First come named moves, each a turn or a mirror, each shown by rows before and after it. For each pair of rows after them, which moves, in which order, take the first row to the second? The first pair is done for you.
move gekov:
[  2  23  31 -13 -20  33  13  15  20 -45   5  37 -22  -1] -> [ 10  19   7  -7 -30  35   5  23  23 -34  19  46 -16 -17]
[ -7  54  53 -14 -14 -13  42  10 -19 -60 -18  19 -25  29] -> [ 35  37 -30  16 -53  -9  13  44  -1 -10  42  53   3 -42]
[ 17  -2 -29  -7 -11 -40  20  -1 -13  21  18 -22  31   7] -> [  7   1  -5 -14   1 -40  32  -8 -18   5   2 -33  21  22]
move bag:
[ -4   0  22   0  17  -4 -44 -32 -22  -8   8  -9   4  27] -> [ 10  -3  -8  11   5  -5 -51 -20 -19   9  34   2  16   0]
[  6  10  36  -6  19 -12  10  12 -10  -3   3 -22  -9  15] -> [ 12  -8   4   3  21 -23  -2  15  -8  28  13 -30   8   0]
[ -8 -15  21  11  28   0   1 -36   9  -6  -2  -7  -5  13] -> [ 11 -23 -12  19  13   2  -9 -19  10  20  20   5   8 -16]
move pinap:
[  2  20  10 -28  15   2 -85   8  25  -7  -7   1  -3  31] -> [ 18  31   5 -20  -2  -1 -81  22  21 -13   7  23  -7  16]
[  7  22  17   5 -27  -7 -14   9   6 -23   7  33 -27  12] -> [-13  12  31  -6  -5 -16 -13 -11   4 -19 -18   8 -25  36]
[  6  -7  54   0  -4 -27  32  11  -3 -29 -12   9 -30   6] -> [-21 -43  37   1  12  -9   0 -16  28  -3 -33 -21 -11  21]

(two moves a pair)
[ -5   1  24  -8   4  -2  11  11 -10 -17 -28 -12 -13  20] -> [ 21   6 -13   1 -23   2   0  35  -5  -1   6  16  -1 -13] -> bag bag
[ 20 -12 -31  26  -4 -17   0   4 -20  29  38   8  12 -35] -> [ -5 -14   4  10  31 -36  17 -21 -41  24  -4 -32   2   6] -> pinap pinap
[ 19 -13 -38   9 -25  -8   3  -8  15  11  13   3  23 -29] -> [-10 -15  11  -5   3 -12  18 -32  10 -13 -28 -29   9  22] -> bag bag
[-17  14  30 -26  22  10  13 -16 -11 -24 -19 -22  -5  22] -> [ -6  -6 -25  -3  -1  42 -22  -4  33   8  15   1  17 -19] -> pinap bag
[ 42  28   2   8 -14 -46  47  22 -54 -18   9   9 -13  -6] -> [-11 -40 -18   9  27 -29   2 -35  -9  28 -35 -56  18  28] -> bag pinap
[-36   1  44 -13  23  -2   3 -66 -12  -6 -64 -25 -11   1] -> [-41 -17   7   2  11  37 -33 -71  35   8 -48 -14   1 -17] -> pinap gekov
[ 26 -14 -40  40   5   1  10  -4 -19  48 -14 -41  22  27] -> [ 32  37  15  26  -4  -2  44  13 -42 -15 -15 -16 -10  42] -> bag pinap
[-13 -23  18 -11 -23  44 -26   6  24 -23  -9  13 -37  17] -> [  6  -4  24  -7 -34  27  -9  28   1 -31   8  29 -45   5] -> gekov pinap
[  8 -16 -20  -2   1  -7 -13  -1   1  23  -5   1   6  -8] -> [ 14   2   1 -10   5 -24   6   5 -23   6  -9   4  -4  -2] -> pinap pinap
[ 23  13 -26  37 -31   9 -12  51 -19  11  58  49  -9 -46] -> [ 28  21  -3  24 -17 -37  18  49 -63  10  47  32 -10 -33] -> pinap gekov
[ 20  64  49 -12   6 -50  40  33 -62 -30  -8  31 -24   1] -> [ -8  25  48 -17  42 -71  29  -4 -68   6 -43 -21  -5  30] -> gekov pinap
[  8 -18   5  17  -6  -1 -14   3  18  25 -29 -49  -6  -9] -> [  1   1  31   8  -6   1   3   5  12  -5 -34 -43 -26   6] -> pinap gekov
[ -8  -6 -29   9  35 -24  -2 -11  -4  20 -39  -8  33  30] -> [ 11  35 -13  12  -1  14   3  17  16 -34  -7  51   9   8] -> pinap bag
[-10   0  39  11  30 -10  20 -11  -4 -11 -11 -38 -44  16] -> [ 23  -9 -23  29   7 -24   8  16  -8  37  31 -22 -24 -35] -> bag pinap
[-14   3  46 -17  45  -1   6 -17  36  12 -14   7 -12  49] -> [  8  30  30  -7  10  20   1  13  49 -10  20  53 -19  19] -> gekov bag
[ 34  67  14 -21 -34  56  24  20   6 -86  -8  47  17  -1] -> [  5  54  51 -40   3  29  42 -10 -19 -87 -55   5  15  41] -> gekov pinap
[ -7  -5 -44   8 -16  83  -8   7  92  20 -10   5 -15 -25] -> [ 14  63  25 -11 -24  46  56  32  27 -44 -12  33 -55  -7] -> pinap gekov
[ 22  11  18   6  13   4  29  -2 -30  26  37  48  -6  33] -> [ 24  -5  -4   9  15   2  18  -3 -24  48  40  41   7  26] -> bag gekov
[ 35  40   3  -1  47 -34  37  -1 -39  -4 -32  12  23  20] -> [ 46  22 -57  23  17   2   0  16   1  21   3  39  43 -25] -> pinap bag
[  7 -30 -36   6  17  -5   3   5 -22  51 -10 -25  28   6] -> [ 14  20  28  -5  11  -7  44  18 -48 -16 -17   2  -4  25] -> bag pinap
[  5  35  24  -7  37 -14  32  14  -2 -17 -21  -8  -4  -8] -> [ -2  -2 -30   3  34   7  -9   6  33  24  -5 -14  20 -33] -> pinap gekov
[ 25  44  21   5  -9  23   8  23  -1 -33  31  41 -27 -14] -> [-18 -26 -13   8  26  40 -41 -25  42  25  -5 -16   6   8] -> bag pinap
[-18  -3 -19   7 -16  27  -9  -2  43 -26   1  15 -23   1] -> [-32 -20   2  -3  12  -7   3 -26  16  -9 -31 -25 -19  26] -> pinap bag
[ -9   6  18   6  11   5   5   0  11 -18  -9  -9 -14  14] -> [ -1   7  -5  12  -3  18  -7   8  29 -14   9   3  -9  -6] -> pinap pinap
[  2  -6  -5  -1  -1  34 -31  14  44   8  -5  -9   7  27] -> [ 16  24  27  -7  -5  23  -4  26  21 -26  -5   7 -11  34] -> pinap gekov
[ 16   3 -29   4 -31  50 -20  18  28 -18  18  29  -5 -26] -> [ 31  33   1  -8 -33  17  14  33 -17 -36  16  35 -17 -24] -> pinap gekov
[ -1  13   1 -16  -5 -65   1 -19 -13   8 -32   3  -7  41] -> [ 13   0 -49   1 -29 -35 -28  -4  25  26   3  31   5   4] -> pinap pinap
[  7  -3 -19   4 -17  15  -8  16  14   1  17   9   0 -17] -> [-11 -21 -12  -6   9  -2  -9  -7   5  20  -8 -25   9   5] -> gekov bag
[ 12 -25 -30  10   4  18 -18   5  46  13  19  26 -14 -34] -> [-19 -40   4  -3  40  10  -6 -26  40   6 -22 -16 -20  15] -> bag bag
[ -4 -45 -47  -4  26   8 -72  36  -1  39 -20 -20  19 -20] -> [ -7  19  50 -28  33  -9 -12  39 -50 -42 -48 -12 -33  24] -> pinap gekov
[-48  17  68 -23   8  38  10 -18  11 -39 -43 -14 -28  58] -> [ -5  20  -6  10 -48  80 -25  24  55 -24  26  49 -14 -15] -> pinap pinap
[-16  -9  47  -8  43 -38  21 -29 -15  -1 -38 -51   0  11] -> [ 41   8  -9  12   1 -54  18  23 -32  26  24  -2   8 -55] -> gekov pinap
[ -2  13  22 -32   9  -9  47 -13 -40 -13 -10  -1  23  28] -> [ 26  20 -11 -18 -18  -4  36  18 -37  -2  30  31  31 -12] -> bag bag
[ -4  -9 -34  10   1   5 -38   0  15  25 -13  -7  14 -11] -> [ -8  31  15   1  -6  19 -12  11  12 -37 -17  20 -16   5] -> bag gekov
[-23 -28 -38  -1  18  41  12 -31  19 -21   3 -16  28  32] -> [-22 -13 -18  -6  17  44  24 -36  14 -40  -3 -10  15  37] -> bag gekov
[ 10  22 -27  15 -14 -28  -5  19 -23  11  20 -14   7  -5] -> [ -9  19   1   2   6 -30   3   4 -23  -1  -8 -35   1  27] -> bag bag
[ 19  10  15  16 -59  19  41  15   2  -8   8   8 -42 -11] -> [-15 -40 -10  13 -32  32   8 -17  35  30 -16 -37 -21   5] -> bag pinap
[ 29  40  58 -11   3 -27  52  21 -32 -31  -6  11  -8  24] -> [ 23  18  44 -15  20 -54  51   7 -51   2 -18 -18   6  29] -> gekov pinap
[-27 -15  22   2  14  53 -26 -38  53 -15 -27  -6  -8  38] -> [-29 -31  11   1  22  37 -31 -42  51   7 -34 -18   2  39] -> bag gekov
[-38 -17  16 -20  27 -18  19 -13 -15   2 -55 -31 -23  65] -> [-46 -42 -22  -6  16  27 -21 -19  36  19 -40 -22  -5  48] -> pinap gekov
[ 10  16  17 -25   6 -40  39  10 -39  -2  -3 -13   0  -3] -> [ 18  19   0 -18  -3 -38  34  20 -38   7  12  -2   5 -21] -> bag bag
[-31 -35   6  -3  18  63 -18 -19  49  -8  16  15   7  19] -> [-14   5  36  -8   6  57   8   3  24 -46  23  44 -16  21] -> pinap gekov
[-20  -7  -7  19  -3  25  -6 -24  28  -1 -34  -2  12  -2] -> [-20   1   5  13   1  24  -3 -23  23 -15 -39   0   5   3] -> bag gekov
[ 23  51  20   2 -18  -8  20  24  -6 -14  29   7  -4  12] -> [ 26  15 -32  18 -15  -6 -10  17  11  42  41 -12  25  -7] -> pinap gekov
[-32 -21  -3  18  -7  36 -24 -23  42 -44 -44  -3   0  25] -> [-16   7   2  22 -22  40 -15  -7  41 -62 -27  22  -9  12] -> pinap gekov
[-45  13  52  -1  25  16  33  11   0 -31 -20   5   4  18] -> [ -6  29  27   8   3 -13  44  42 -33 -13  15  27  12 -20] -> gekov pinap
[ 17  36 -33 -24   2  44 -45  -7  30  -6 -16  58 -18 -27] -> [ 11  19 -45 -25   7  44 -55 -17  34  13 -18  45 -10 -28] -> bag gekov
[ -6 -34  -8  11  24 -29  -4  -4 -28  36  13 -23  36 -12] -> [ -7 -37 -23  16  14  -6 -19  -2  -6  38  22 -12  38 -20] -> gekov pinap
[-19   5  16  11 -19   8 -23 -32  44 -37  -8  30   1 -56] -> [-35 -15  31  -2  14 -27 -13 -59  17 -17 -40 -18   9 -24] -> pinap bag
[ 32 -24 -29  19  27  31 -43  -8  10   1  -7  -9   3 -30] -> [ 31 -16 -19  16  26  48 -40 -10  17 -18  -8  -3   0 -20] -> gekov pinap
